500 stands for zero in the data rows.
Here are some points:
array([633, 492, 662, 466, 622, 438, 555, 092, 483, 677, 700, 346, 440,
       661, 498, 695, 481, 141, 813, 324, 706, 591, 544, 513, 619, 486,
       304, 476, 566, 426, 635, 367, 298, 535, 417, 446, 354, 540, 600,
       509, 630, 556, 841, 555, 278, 330, 545, 574, 652, 563, 417, 380,
       909, 635, 425, 475, 437, 663, 480])
array([557, 522, 553, 473, 570, 523, 504, 383, 619, 811, 187, 436, 244,
       569, 521, 785, 326, 318, 540, 714, 313, 339, 495, 409, 303, 481,
       344, 333, 387, 443, 394, 364, 852, 330, 509, 511, 625, 540, 438,
       303, 590, 754, 264, 335, 485, 929, 248, 580, 501, 852, 441, 211,
       377, 261, 408, 596, 489, 439, 227])
array([707, 541, 392, 565, 779, 523, 811, 476, 524, 757, 138, 269, 080,
       529, 485, 468, 477, 510, 182, 575, 507, 278, 425, 482, 228, 584,
       458, 249, 433, 420, 269, 396, 722, 442, 751, 663, 564, 640, 479,
       358, 640, 955, 221, 195, 469, 901, 302, 658, 736, 853, 434, 162,
       105, 254, 605, 788, 592, 485, 988])
array([547, 532, 493, 526, 606, 570, 580, 612, 395, 591, 467, 460, 312,
       487, 535, 418, 513, 465, 453, 535, 560, 388, 478, 508, 579, 582,
       647, 381, 431, 481, 403, 567, 520, 690, 509, 562, 468, 636, 453,
       554, 441, 789, 385, 457, 524, 341, 414, 471, 643, 535, 437, 349,
       362, 488, 545, 656, 447, 462, 714])
array([224, 372, 618, 375, 415, 084, 127, 599, 398, 229, 785, 503, 881,
       601, 448, 262, 555, 805, 686, 508, 412, 954, 428, 632, 429, 417,
       337, 738, 553, 537, 509, 678, 208, 424, 384, 549, 700, 171, 827,
       745, 440, 246, 823, 920, 478, 307, 731, 453, 163, 353, 659, 763,
       536, 683, 595, 069, 451, 529, 406])
array([657, 684, 336, 607, 680, 809, 669, 544, 409, 731, 278, 382, 262,
       436, 654, 673, 640, 486, 180, 451, 713, 296, 410, 436, 506, 706,
       645, 195, 539, 408, 561, 495, 789, 458, 504, 496, 425, 922, 385,
       221, 601, 877, 063, 179, 413, 610, 064, 658, 868, 596, 353, 288,
       380, 358, 561, 986, 477, 424, 931])
array([632, 488, 515, 272, 489, 352, 367, 450, 625, 508, 594, 640, 572,
       539, 426, 544, 420, 416, 634, 470, 352, 633, 560, 477, 617, 466,
       343, 529, 495, 510, 635, 462, 382, 413, 430, 412, 466, 589, 510,
       511, 512, 404, 637, 626, 474, 537, 536, 498, 398, 348, 481, 509,
       619, 545, 436, 395, 602, 440, 310])
array([464, 284, 649, 463, 476, 492, 425, 563, 560, 630, 324, 480, 493,
       495, 701, 575, 367, 471, 516, 609, 377, 543, 442, 458, 362, 483,
       357, 385, 643, 451, 369, 543, 739, 442, 535, 519, 655, 473, 572,
       364, 504, 744, 507, 544, 559, 523, 320, 534, 465, 478, 404, 373,
       328, 417, 673, 382, 382, 477, 274])
array([701, 620, 484, 719, 375, 578, 513, 558, 521, 489, 375, 414, 503,
       197, 729, 562, 485, 476, 523, 334, 599, 367, 627, 274, 577, 791,
       722, 523, 489, 464, 581, 504, 637, 605, 480, 398, 385, 736, 454,
       373, 580, 573, 292, 449, 577, 528, 302, 332, 610, 360, 328, 573,
       488, 602, 343, 658, 378, 394, 612])
array([283, 660, 586, 523, 531, 499, 451, 524, 353, 380, 692, 464, 723,
       430, 474, 513, 575, 608, 589, 536, 531, 773, 424, 568, 499, 401,
       690, 481, 568, 597, 458, 525, 337, 428, 429, 414, 524, 465, 589,
       591, 422, 257, 692, 502, 435, 178, 677, 580, 241, 361, 672, 665,
       565, 657, 423, 420, 480, 744, 683])
array([570, 635, 386, 672, 458, 748, 511, 423, 213, 510, 627, 469, 569,
       452, 518, 664, 481, 594, 368, 525, 360, 383, 487, 380, 350, 606,
       712, 674, 582, 611, 607, 577, 613, 672, 536, 216, 511, 844, 339,
       562, 505, 643, 229, 426, 529, 568, 344, 419, 645, 285, 420, 472,
       544, 597, 490, 663, 488, 393, 588])
array([758, 673, 552, 569, 752, 715, 631, 601, 536, 735, 355, 421, 360,
       391, 541, 485, 545, 489, 257, 492, 711, 163, 465, 278, 449, 709,
       702, 169, 494, 537, 497, 470, 872, 526, 574, 635, 488, 670, 473,
       209, 455, 865, 000, 271, 414, 698, 274, 552, 791, 578, 278, 406,
       188, 353, 494, 718, 580, 454, 552])
array([712, 684, 499, 623, 534, 606, 502, 417, 553, 425, 477, 386, 277,
       406, 552, 594, 400, 399, 425, 474, 702, 222, 605, 487, 526, 459,
       446, 318, 321, 365, 384, 417, 641, 440, 349, 639, 318, 650, 403,
       306, 587, 758, 365, 359, 308, 616, 293, 555, 580, 562, 585, 247,
       564, 336, 550, 783, 537, 616, 626])
array([496, 645, 319, 490, 710, 619, 698, 692, 424, 610, 435, 456, 348,
       564, 564, 260, 505, 452, 168, 496, 591, 504, 395, 353, 418, 347,
       479, 231, 460, 618, 323, 411, 628, 361, 650, 563, 682, 430, 341,
       482, 548, 803, 506, 310, 487, 446, 637, 664, 719, 723, 522, 328,
       101, 344, 571, 511, 553, 442, 636])
array([326, 287, 669, 321, 581, 324, 388, 556, 579, 580, 571, 557, 525,
       587, 536, 524, 442, 364, 682, 476, 436, 581, 540, 581, 531, 423,
       176, 415, 439, 520, 454, 427, 518, 398, 376, 585, 476, 301, 538,
       669, 417, 390, 778, 564, 612, 356, 568, 482, 332, 395, 358, 530,
       652, 472, 497, 329, 440, 697, 276])
array([768, 505, 305, 651, 657, 702, 541, 457, 677, 708, 294, 404, 155,
       477, 561, 615, 426, 378, 286, 497, 717, 264, 610, 393, 441, 516,
       367, 225, 414, 420, 440, 544, 626, 558, 566, 593, 513, 507, 379,
       353, 441, 957, 326, 253, 436, 694, 447, 479, 606, 855, 526, 261,
       424, 259, 388, 813, 558, 565, 644])
array([288, 587, 536, 602, 420, 348, 465, 556, 510, 391, 647, 561, 464,
       579, 385, 437, 545, 455, 639, 469, 633, 716, 558, 577, 522, 373,
       683, 583, 460, 475, 472, 590, 164, 568, 432, 462, 485, 279, 563,
       634, 413, 305, 680, 617, 433, 425, 756, 583, 423, 542, 650, 699,
       658, 542, 434, 399, 639, 483, 388])
array([645, 329, 475, 295, 537, 495, 574, 482, 575, 550, 443, 410, 438,
       476, 431, 560, 517, 475, 542, 349, 524, 537, 567, 414, 500, 516,
       613, 698, 496, 575, 671, 568, 574, 433, 587, 310, 511, 485, 451,
       588, 598, 435, 304, 421, 483, 628, 495, 323, 543, 502, 556, 521,
       550, 504, 467, 553, 535, 383, 267])
array([514, 449, 428, 303, 423, 365, 364, 603, 629, 401, 481, 536, 473,
       295, 358, 521, 475, 502, 477, 568, 149, 395, 536, 448, 440, 554,
       554, 726, 429, 428, 697, 411, 400, 472, 491, 545, 376, 501, 628,
       455, 404, 157, 476, 683, 609, 578, 435, 372, 417, 312, 598, 587,
       457, 370, 492, 375, 571, 265, 270])
array([614, 650, 402, 501, 488, 674, 690, 659, 503, 674, 377, 482, 171,
       438, 579, 437, 374, 674, 386, 457, 525, 433, 422, 530, 388, 481,
       454, 388, 530, 462, 254, 340, 714, 481, 636, 569, 638, 571, 301,
       343, 434, 617, 192, 346, 640, 623, 312, 549, 506, 591, 568, 365,
       248, 302, 524, 707, 482, 450, 722])
array([473, 589, 548, 472, 398, 332, 269, 317, 507, 367, 506, 420, 421,
       461, 438, 663, 502, 276, 657, 564, 401, 405, 371, 588, 521, 395,
       305, 630, 514, 470, 546, 483, 483, 453, 433, 571, 466, 674, 431,
       474, 523, 336, 560, 479, 455, 570, 583, 540, 384, 583, 653, 622,
       549, 403, 423, 465, 526, 618, 307])
array([224, 426, 590, 158, 375, 236, 499, 579, 528, 258, 560, 613, 622,
       536, 462, 391, 605, 567, 464, 585, 387, 779, 632, 485, 575, 349,
       401, 668, 481, 603, 568, 501, 536, 409, 473, 405, 552, 267, 529,
       639, 399, 342, 775, 631, 553, 158, 773, 412, 419, 429, 524, 672,
       554, 378, 495, 315, 478, 496, 358])
array([668, 527, 533, 518, 552, 549, 546, 420, 777, 821, 108, 477, 271,
       567, 628, 555, 440, 361, 383, 650, 661, 297, 532, 453, 432, 516,
       190, 292, 416, 374, 371, 385, 808, 377, 443, 683, 625, 413, 421,
       333, 575, 937, 191, 283, 365, 802, 441, 521, 653, 832, 372, 185,
       318, 371, 556, 707, 419, 646, 503])
array([607, 583, 593, 636, 629, 625, 724, 378, 415, 715, 273, 385, 360,
       406, 454, 541, 388, 523, 323, 652, 458, 289, 583, 418, 349, 596,
       397, 390, 549, 543, 389, 459, 721, 376, 517, 533, 507, 650, 466,
       398, 510, 672, 270, 227, 553, 797, 285, 605, 804, 676, 358, 331,
       326, 221, 549, 821, 502, 517, 652])
array([443, 672, 490, 687, 428, 561, 451, 506, 418, 500, 584, 457, 513,
       196, 425, 763, 494, 485, 640, 467, 481, 573, 486, 297, 633, 587,
       520, 494, 400, 402, 447, 639, 519, 405, 387, 435, 443, 830, 414,
       241, 576, 400, 289, 363, 631, 643, 314, 495, 513, 494, 511, 641,
       505, 435, 354, 668, 414, 696, 474])
array([679, 810, 545, 469, 500, 586, 554, 226, 514, 721, 595, 367, 310,
       667, 544, 634, 406, 225, 550, 504, 761, 444, 485, 398, 473, 430,
       371, 477, 555, 391, 418, 306, 416, 408, 509, 571, 421, 482, 405,
       545, 580, 719, 598, 432, 224, 427, 424, 706, 557, 648, 476, 321,
       688, 599, 462, 632, 612, 693, 642])
array([393, 250, 426, 402, 418, 423, 410, 605, 519, 166, 302, 546, 627,
       429, 408, 410, 377, 644, 438, 490, 260, 526, 369, 678, 487, 429,
       509, 770, 463, 647, 489, 620, 441, 404, 528, 587, 513, 432, 498,
       545, 480, 343, 684, 638, 513, 572, 657, 379, 430, 397, 597, 544,
       495, 596, 674, 304, 518, 339, 263])
array([235, 299, 657, 443, 434, 225, 269, 448, 536, 295, 610, 710, 690,
       591, 394, 454, 490, 473, 800, 587, 438, 854, 553, 612, 598, 383,
       355, 747, 431, 634, 590, 563, 282, 435, 344, 588, 505, 126, 702,
       770, 429, 110, 936, 779, 451, 216, 775, 454, 238, 475, 588, 810,
       777, 482, 550, 097, 467, 561, 012])
array([384, 410, 494, 297, 412, 499, 378, 292, 486, 440, 504, 645, 638,
       570, 441, 532, 404, 468, 628, 462, 289, 752, 525, 558, 574, 561,
       502, 729, 577, 501, 674, 326, 452, 518, 527, 481, 382, 373, 603,
       660, 498, 223, 853, 625, 601, 451, 667, 536, 463, 477, 588, 603,
       700, 612, 547, 232, 413, 507, 174])
Here are 10 more points, each followed by its number:
array([662, 553, 534, 580, 521, 623, 459, 496, 554, 376, 503, 460, 651,
       473, 756, 470, 599, 541, 594, 350, 448, 541, 684, 468, 473, 600,
       619, 483, 636, 491, 466, 419, 531, 582, 442, 410, 413, 615, 425,
       637, 599, 517, 636, 567, 542, 405, 480, 502, 593, 252, 484, 820,
       709, 757, 392, 454, 260, 334, 563]) 0
array([412, 624, 524, 438, 540, 204, 323, 213, 629, 619, 600, 470, 367,
       472, 626, 654, 572, 157, 999, 304, 629, 537, 461, 691, 563, 281,
       000, 363, 540, 376, 420, 461, 398, 331, 430, 551, 528, 321, 442,
       465, 780, 333, 801, 610, 339, 447, 579, 533, 369, 633, 503, 464,
       798, 524, 486, 493, 655, 643, 319]) 1
array([339, 373, 367, 384, 393, 569, 535, 354, 719, 537, 438, 493, 489,
       515, 279, 448, 306, 497, 505, 510, 285, 498, 508, 662, 359, 351,
       410, 632, 407, 517, 556, 397, 361, 567, 603, 424, 338, 295, 463,
       667, 620, 270, 515, 506, 582, 641, 512, 502, 496, 592, 649, 529,
       417, 444, 562, 369, 540, 493, 479]) 2
array([498, 597, 355, 617, 436, 728, 634, 604, 555, 406, 463, 240, 475,
       419, 581, 447, 454, 678, 332, 409, 722, 500, 585, 541, 422, 513,
       672, 547, 457, 486, 518, 494, 430, 600, 597, 556, 564, 591, 585,
       481, 497, 594, 321, 377, 559, 672, 388, 377, 575, 571, 584, 446,
       344, 561, 451, 580, 543, 452, 749]) 3
array([374, 565, 505, 514, 372, 468, 582, 441, 467, 256, 824, 547, 687,
       605, 398, 600, 444, 519, 648, 411, 587, 714, 537, 585, 512, 377,
       547, 644, 535, 460, 443, 609, 263, 656, 494, 445, 562, 457, 500,
       676, 306, 419, 701, 673, 420, 252, 700, 736, 403, 360, 672, 773,
       606, 608, 375, 283, 555, 623, 566]) 4
array([375, 495, 534, 504, 280, 443, 409, 459, 291, 291, 464, 582, 707,
       432, 546, 483, 596, 582, 470, 547, 436, 683, 444, 584, 526, 403,
       594, 671, 493, 538, 553, 599, 477, 589, 513, 491, 523, 399, 649,
       608, 389, 401, 535, 578, 605, 375, 564, 502, 430, 364, 539, 670,
       574, 553, 460, 355, 417, 588, 471]) 5
array([603, 529, 445, 678, 538, 940, 543, 652, 519, 421, 343, 283, 541,
       204, 624, 638, 507, 543, 294, 531, 296, 218, 600, 414, 460, 585,
       703, 443, 428, 483, 412, 461, 696, 421, 504, 615, 298, 831, 378,
       514, 515, 570, 086, 325, 526, 727, 213, 517, 598, 438, 414, 550,
       347, 456, 447, 667, 402, 377, 620]) 6
array([592, 429, 484, 676, 566, 561, 510, 336, 673, 584, 434, 371, 235,
       419, 468, 471, 436, 454, 442, 478, 587, 292, 506, 491, 536, 602,
       335, 427, 501, 472, 456, 458, 579, 567, 509, 537, 494, 764, 542,
       433, 425, 698, 320, 450, 608, 604, 342, 421, 649, 606, 518, 235,
       466, 503, 492, 715, 527, 503, 542]) 7
array([492, 544, 442, 462, 638, 586, 615, 388, 499, 618, 479, 412, 151,
       578, 561, 539, 492, 436, 382, 469, 428, 615, 617, 561, 397, 409,
       595, 479, 466, 516, 351, 473, 511, 327, 473, 514, 572, 403, 527,
       332, 643, 534, 531, 469, 547, 621, 445, 543, 589, 520, 416, 411,
       470, 433, 686, 460, 552, 486, 491]) 8
array([399, 338, 591, 399, 471, 194, 348, 371, 544, 268, 471, 662, 566,
       693, 491, 389, 441, 445, 766, 564, 595, 639, 535, 670, 494, 311,
       209, 553, 591, 444, 548, 582, 204, 497, 405, 665, 516, 039, 615,
       715, 509, 379, 999, 733, 395, 329, 766, 388, 405, 509, 482, 533,
       834, 632, 530, 331, 651, 472, 211]) 9
Which two of these numbered points are nearest to each point below, looking only along the 3 directions in which the first points spread most? Their numbers follow each, nearest first.
array([204, 516, 494, 435, 372, 418, 404, 495, 362, 429, 364, 555, 769,
       461, 448, 484, 452, 604, 570, 572, 301, 543, 397, 439, 550, 422,
       551, 554, 709, 512, 628, 544, 381, 657, 490, 244, 454, 432, 574,
       473, 380, 147, 534, 769, 647, 489, 641, 457, 427, 247, 540, 654,
       487, 640, 554, 348, 404, 429, 298]) > 5 4
array([418, 435, 642, 441, 270, 300, 300, 506, 638, 175, 738, 519, 673,
       437, 515, 663, 421, 551, 669, 500, 513, 638, 480, 327, 726, 603,
       349, 767, 546, 554, 631, 489, 504, 652, 237, 281, 267, 519, 392,
       648, 507, 206, 556, 699, 579, 333, 723, 293, 370, 339, 563, 622,
       705, 580, 325, 400, 553, 446, 239]) > 4 5
array([522, 649, 551, 703, 181, 595, 366, 512, 456, 414, 459, 580, 648,
       391, 494, 639, 493, 537, 549, 410, 689, 523, 501, 465, 573, 611,
       415, 660, 466, 507, 591, 459, 518, 489, 412, 331, 360, 640, 383,
       537, 505, 444, 506, 517, 399, 464, 505, 450, 576, 343, 598, 674,
       531, 555, 241, 375, 440, 542, 391]) > 0 5
array([481, 299, 338, 431, 518, 468, 472, 448, 537, 334, 368, 420, 463,
       592, 461, 446, 483, 518, 464, 499, 506, 548, 428, 591, 444, 468,
       538, 638, 548, 475, 500, 473, 512, 482, 544, 422, 403, 401, 559,
       621, 641, 519, 558, 500, 615, 620, 540, 528, 490, 560, 586, 548,
       515, 500, 521, 357, 582, 337, 371]) > 2 8
array([416, 464, 386, 622, 666, 621, 626, 703, 482, 530, 496, 461, 414,
       531, 544, 407, 440, 652, 342, 410, 525, 488, 393, 541, 398, 482,
       632, 442, 533, 550, 424, 618, 485, 572, 621, 515, 487, 551, 392,
       591, 494, 694, 288, 394, 613, 565, 459, 532, 546, 441, 521, 536,
       292, 542, 481, 609, 417, 430, 701]) > 3 6
array([249, 377, 549, 502, 292, 386, 364, 708, 414, 208, 408, 588, 639,
       409, 399, 190, 486, 769, 520, 504, 523, 721, 521, 503, 515, 487,
       688, 701, 552, 655, 515, 541, 316, 571, 390, 560, 459, 394, 643,
       667, 391, 377, 646, 851, 712, 407, 823, 427, 454, 389, 580, 853,
       483, 556, 534, 301, 510, 402, 494]) > 5 4
array([363, 378, 696, 260, 501, 241, 410, 522, 363, 639, 457, 647, 522,
       717, 601, 224, 540, 516, 648, 612, 536, 890, 535, 738, 303, 303,
       421, 594, 602, 540, 494, 611, 241, 431, 504, 602, 801, 000, 594,
       578, 443, 518, 944, 623, 256, 309, 729, 339, 275, 567, 381, 482,
       550, 412, 512, 309, 601, 435, 204]) > 9 2
array([703, 480, 481, 430, 566, 459, 528, 506, 413, 689, 311, 451, 387,
       494, 492, 574, 495, 374, 442, 576, 634, 586, 392, 543, 393, 434,
       235, 522, 529, 429, 545, 639, 570, 528, 561, 394, 689, 359, 481,
       408, 574, 795, 508, 402, 565, 565, 597, 420, 624, 627, 491, 383,
       582, 322, 563, 528, 572, 346, 523]) > 8 7
array([821, 473, 368, 551, 624, 763, 752, 743, 606, 509, 212, 417, 306,
       459, 646, 551, 495, 623, 192, 657, 359, 207, 491, 470, 374, 664,
       626, 377, 447, 672, 346, 381, 741, 530, 745, 527, 605, 842, 445,
       330, 438, 913, 000, 358, 706, 778, 315, 324, 621, 633, 353, 262,
       299, 325, 555, 726, 454, 290, 662]) > 6 3
array([692, 573, 506, 583, 504, 790, 576, 546, 654, 534, 476, 432, 394,
       403, 557, 472, 563, 567, 234, 501, 461, 173, 591, 393, 391, 617,
       623, 331, 465, 425, 328, 408, 798, 439, 603, 732, 335, 852, 389,
       325, 576, 578, 075, 258, 577, 758, 274, 623, 739, 446, 417, 400,
       353, 509, 465, 704, 297, 614, 762]) > 6 7
array([664, 551, 339, 629, 654, 606, 620, 422, 578, 578, 478, 433, 198,
       523, 508, 559, 435, 508, 531, 406, 630, 451, 471, 577, 409, 487,
       613, 508, 557, 448, 489, 421, 579, 537, 555, 447, 597, 573, 314,
       426, 630, 741, 381, 453, 564, 613, 435, 447, 665, 571, 332, 365,
       574, 450, 429, 658, 483, 575, 586]) > 7 8
array([428, 512, 586, 329, 518, 366, 256, 494, 660, 479, 598, 596, 543,
       539, 499, 442, 714, 365, 779, 618, 521, 684, 525, 540, 711, 420,
       249, 513, 612, 507, 474, 442, 428, 564, 321, 404, 652, 242, 627,
       572, 463, 227, 845, 535, 438, 396, 641, 394, 233, 611, 500, 618,
       674, 569, 305, 288, 449, 629, 210]) > 9 4
array([201, 183, 593, 278, 396, 130, 359, 481, 510, 375, 682, 717, 654,
       571, 387, 427, 548, 596, 638, 564, 346, 703, 608, 580, 518, 482,
       489, 637, 571, 503, 559, 453, 238, 332, 383, 559, 514, 203, 579,
       592, 458, 254, 783, 795, 533, 406, 571, 542, 271, 562, 575, 583,
       616, 547, 550, 247, 510, 446, 203]) > 9 4
array([822, 591, 264, 564, 644, 780, 646, 639, 611, 696, 227, 313, 188,
       313, 583, 411, 371, 548, 167, 693, 372, 178, 376, 377, 386, 646,
       619, 366, 357, 666, 428, 338, 965, 442, 606, 525, 485, 816, 499,
       261, 405, 866, 101, 205, 487, 761, 151, 363, 622, 673, 424, 177,
       139, 146, 553, 801, 577, 453, 702]) > 6 7
array([408, 230, 458, 240, 443, 231, 352, 635, 407, 499, 460, 624, 479,
       588, 449, 229, 514, 584, 713, 542, 557, 795, 466, 772, 475, 365,
       326, 587, 517, 620, 645, 471, 303, 507, 552, 584, 597, 126, 672,
       548, 539, 552, 922, 679, 430, 453, 774, 503, 477, 613, 608, 445,
       563, 554, 530, 200, 543, 394, 257]) > 9 2
array([448, 661, 461, 602, 405, 815, 683, 885, 435, 431, 534, 547, 528,
       483, 654, 422, 531, 624, 288, 571, 667, 456, 461, 454, 504, 657,
       716, 415, 433, 620, 568, 636, 799, 672, 464, 358, 475, 713, 237,
       454, 434, 767, 218, 348, 473, 342, 470, 450, 540, 337, 426, 494,
       284, 454, 427, 715, 485, 437, 770]) > 6 3
array([340, 602, 562, 618, 424, 173, 532, 310, 566, 480, 650, 585, 235,
       600, 454, 642, 525, 294, 768, 418, 758, 453, 621, 651, 761, 481,
       265, 421, 477, 454, 452, 584, 353, 426, 328, 540, 580, 431, 516,
       510, 451, 293, 704, 410, 422, 305, 606, 390, 471, 677, 591, 446,
       694, 549, 564, 617, 604, 690, 624]) > 1 4
array([537, 610, 346, 644, 584, 612, 552, 313, 453, 487, 776, 471, 612,
       531, 508, 636, 559, 531, 520, 465, 607, 533, 649, 462, 510, 535,
       642, 584, 498, 467, 645, 578, 334, 477, 423, 367, 444, 517, 467,
       480, 425, 505, 448, 554, 375, 372, 482, 530, 540, 488, 528, 512,
       651, 539, 492, 565, 488, 582, 567]) > 0 4
array([473, 401, 548, 608, 544, 335, 464, 498, 352, 530, 677, 592, 542,
       473, 409, 438, 475, 502, 738, 392, 623, 551, 450, 746, 628, 473,
       473, 575, 579, 507, 534, 542, 141, 611, 488, 502, 630, 257, 591,
       552, 467, 422, 832, 675, 377, 418, 662, 491, 403, 560, 563, 489,
       689, 520, 500, 426, 576, 541, 424]) > 4 5
array([521, 467, 426, 444, 452, 356, 427, 449, 550, 579, 530, 312, 304,
       562, 464, 510, 399, 198, 509, 635, 648, 447, 353, 358, 475, 370,
       212, 420, 426, 468, 540, 421, 742, 596, 554, 573, 488, 345, 445,
       458, 660, 589, 650, 455, 470, 519, 509, 388, 471, 648, 533, 260,
       458, 316, 357, 510, 509, 535, 401]) > 8 2
array([465, 523, 487, 486, 392, 609, 557, 488, 602, 562, 588, 512, 427,
       376, 522, 742, 434, 483, 481, 493, 452, 364, 528, 356, 518, 587,
       597, 505, 506, 487, 615, 493, 650, 482, 499, 317, 407, 701, 328,
       404, 587, 507, 259, 437, 443, 600, 279, 585, 623, 328, 528, 453,
       438, 432, 508, 620, 317, 452, 494]) > 3 7
array([491, 503, 643, 524, 345, 351, 448, 353, 411, 535, 598, 538, 624,
       558, 569, 588, 584, 531, 703, 427, 460, 754, 624, 373, 551, 564,
       342, 564, 446, 518, 526, 468, 456, 475, 388, 447, 527, 388, 483,
       530, 616, 375, 780, 565, 435, 420, 544, 554, 444, 401, 521, 485,
       665, 521, 389, 423, 376, 574, 317]) > 4 5
array([504, 647, 476, 622, 618, 626, 745, 596, 284, 563, 458, 524, 593,
       552, 541, 400, 493, 629, 374, 353, 559, 615, 450, 519, 459, 496,
       749, 427, 566, 559, 281, 508, 454, 626, 576, 530, 441, 603, 444,
       584, 577, 573, 464, 408, 514, 426, 514, 631, 631, 386, 433, 523,
       376, 601, 641, 495, 499, 532, 828]) > 3 0
array([481, 456, 738, 421, 516, 252, 177, 405, 594, 615, 415, 536, 491,
       687, 491, 668, 554, 335, 767, 626, 463, 584, 447, 437, 491, 349,
       187, 426, 564, 487, 502, 473, 448, 415, 342, 480, 539, 207, 582,
       584, 541, 405, 734, 577, 417, 475, 666, 663, 430, 601, 359, 484,
       691, 403, 535, 384, 582, 485, 151]) > 1 9
array([439, 236, 726, 327, 496, 427, 464, 665, 551, 586, 351, 503, 438,
       431, 373, 355, 618, 562, 370, 738, 321, 705, 476, 509, 340, 438,
       371, 567, 417, 563, 536, 552, 482, 473, 552, 484, 741, 401, 500,
       560, 425, 648, 555, 611, 531, 466, 721, 404, 495, 573, 432, 602,
       277, 491, 594, 346, 464, 359, 289]) > 2 8
array([337, 356, 371, 528, 558, 428, 433, 624, 657, 511, 677, 557, 654,
       588, 500, 654, 548, 552, 533, 693, 423, 481, 435, 533, 648, 341,
       331, 377, 443, 440, 428, 585, 478, 416, 363, 575, 486, 443, 375,
       438, 404, 173, 572, 504, 536, 354, 494, 500, 441, 646, 483, 491,
       323, 579, 479, 608, 614, 580, 420]) > 2 8
array([649, 563, 615, 592, 587, 647, 473, 444, 440, 702, 306, 293, 319,
       424, 485, 616, 533, 433, 397, 543, 544, 378, 598, 482, 483, 508,
       418, 490, 478, 319, 366, 506, 715, 387, 477, 563, 395, 593, 407,
       387, 598, 824, 325, 279, 451, 559, 408, 644, 688, 610, 414, 202,
       383, 363, 429, 655, 494, 556, 645]) > 7 8
array([498, 664, 374, 543, 568, 614, 527, 495, 387, 348, 690, 486, 764,
       431, 662, 622, 487, 587, 620, 137, 523, 612, 624, 500, 556, 570,
       657, 507, 533, 507, 603, 498, 386, 536, 541, 354, 395, 801, 404,
       604, 532, 339, 469, 596, 533, 346, 414, 562, 551, 107, 478, 754,
       565, 798, 400, 549, 331, 544, 772]) > 0 5
array([358, 597, 500, 473, 488, 528, 472, 358, 508, 367, 807, 560, 643,
       562, 507, 621, 493, 503, 516, 429, 731, 532, 603, 561, 657, 420,
       499, 467, 424, 493, 412, 598, 263, 507, 382, 549, 553, 425, 434,
       630, 505, 371, 663, 591, 415, 245, 643, 516, 392, 377, 658, 648,
       602, 605, 360, 458, 610, 788, 601]) > 4 0
array([574, 462, 634, 257, 465, 329, 418, 470, 736, 556, 241, 406, 363,
       576, 403, 324, 463, 526, 451, 802, 315, 395, 421, 304, 363, 538,
       426, 396, 388, 477, 461, 310, 755, 516, 562, 735, 477, 404, 588,
       361, 417, 613, 519, 515, 545, 715, 335, 417, 532, 715, 427, 342,
       244, 342, 511, 577, 482, 484, 356]) > 8 2
array([540, 455, 516, 614, 523, 627, 373, 530, 452, 415, 754, 536, 692,
       307, 690, 474, 638, 529, 548, 399, 518, 450, 570, 445, 580, 527,
       675, 457, 479, 556, 611, 572, 337, 490, 527, 545, 438, 638, 559,
       402, 487, 263, 443, 534, 535, 371, 502, 413, 506, 252, 463, 678,
       625, 706, 474, 469, 427, 431, 572]) > 0 5
array([442, 406, 541, 676, 546, 412, 500, 375, 512, 358, 618, 649, 528,
       584, 567, 544, 591, 367, 565, 274, 801, 423, 591, 642, 503, 441,
       477, 560, 463, 368, 538, 611, 214, 633, 326, 532, 445, 414, 440,
       578, 522, 296, 758, 510, 544, 360, 653, 489, 510, 581, 555, 542,
       633, 804, 470, 427, 405, 616, 474]) > 4 0
array([547, 542, 435, 571, 592, 546, 533, 481, 386, 620, 384, 438, 367,
       703, 596, 384, 602, 443, 361, 537, 536, 588, 436, 580, 406, 341,
       631, 297, 522, 499, 355, 595, 562, 529, 565, 601, 660, 463, 420,
       454, 387, 747, 531, 446, 399, 444, 566, 583, 512, 486, 389, 443,
       523, 517, 517, 604, 533, 516, 592]) > 8 7
array([392, 654, 601, 458, 335, 500, 404, 571, 438, 299, 587, 342, 689,
       534, 431, 731, 503, 536, 597, 485, 448, 534, 475, 447, 644, 519,
       495, 660, 477, 525, 591, 523, 425, 491, 394, 428, 333, 734, 461,
       688, 491, 270, 609, 533, 525, 360, 606, 323, 398, 170, 789, 676,
       687, 569, 409, 356, 423, 512, 285]) > 4 5
array([354, 527, 397, 680, 278, 496, 613, 647, 600, 293, 527, 392, 541,
       214, 497, 620, 555, 673, 497, 383, 472, 300, 264, 520, 578, 632,
       438, 694, 467, 647, 528, 543, 581, 577, 516, 334, 525, 812, 321,
       371, 607, 533, 229, 554, 623, 669, 396, 356, 487, 502, 592, 610,
       249, 557, 427, 579, 552, 456, 570]) > 3 6
array([350, 359, 752, 407, 374, 226, 408, 650, 453, 357, 473, 636, 522,
       391, 527, 542, 661, 524, 669, 485, 487, 564, 535, 424, 494, 381,
       367, 612, 375, 436, 491, 517, 297, 352, 219, 567, 700, 342, 595,
       486, 392, 216, 673, 668, 489, 285, 653, 539, 171, 464, 523, 660,
       662, 583, 568, 290, 481, 522, 208]) > 4 5
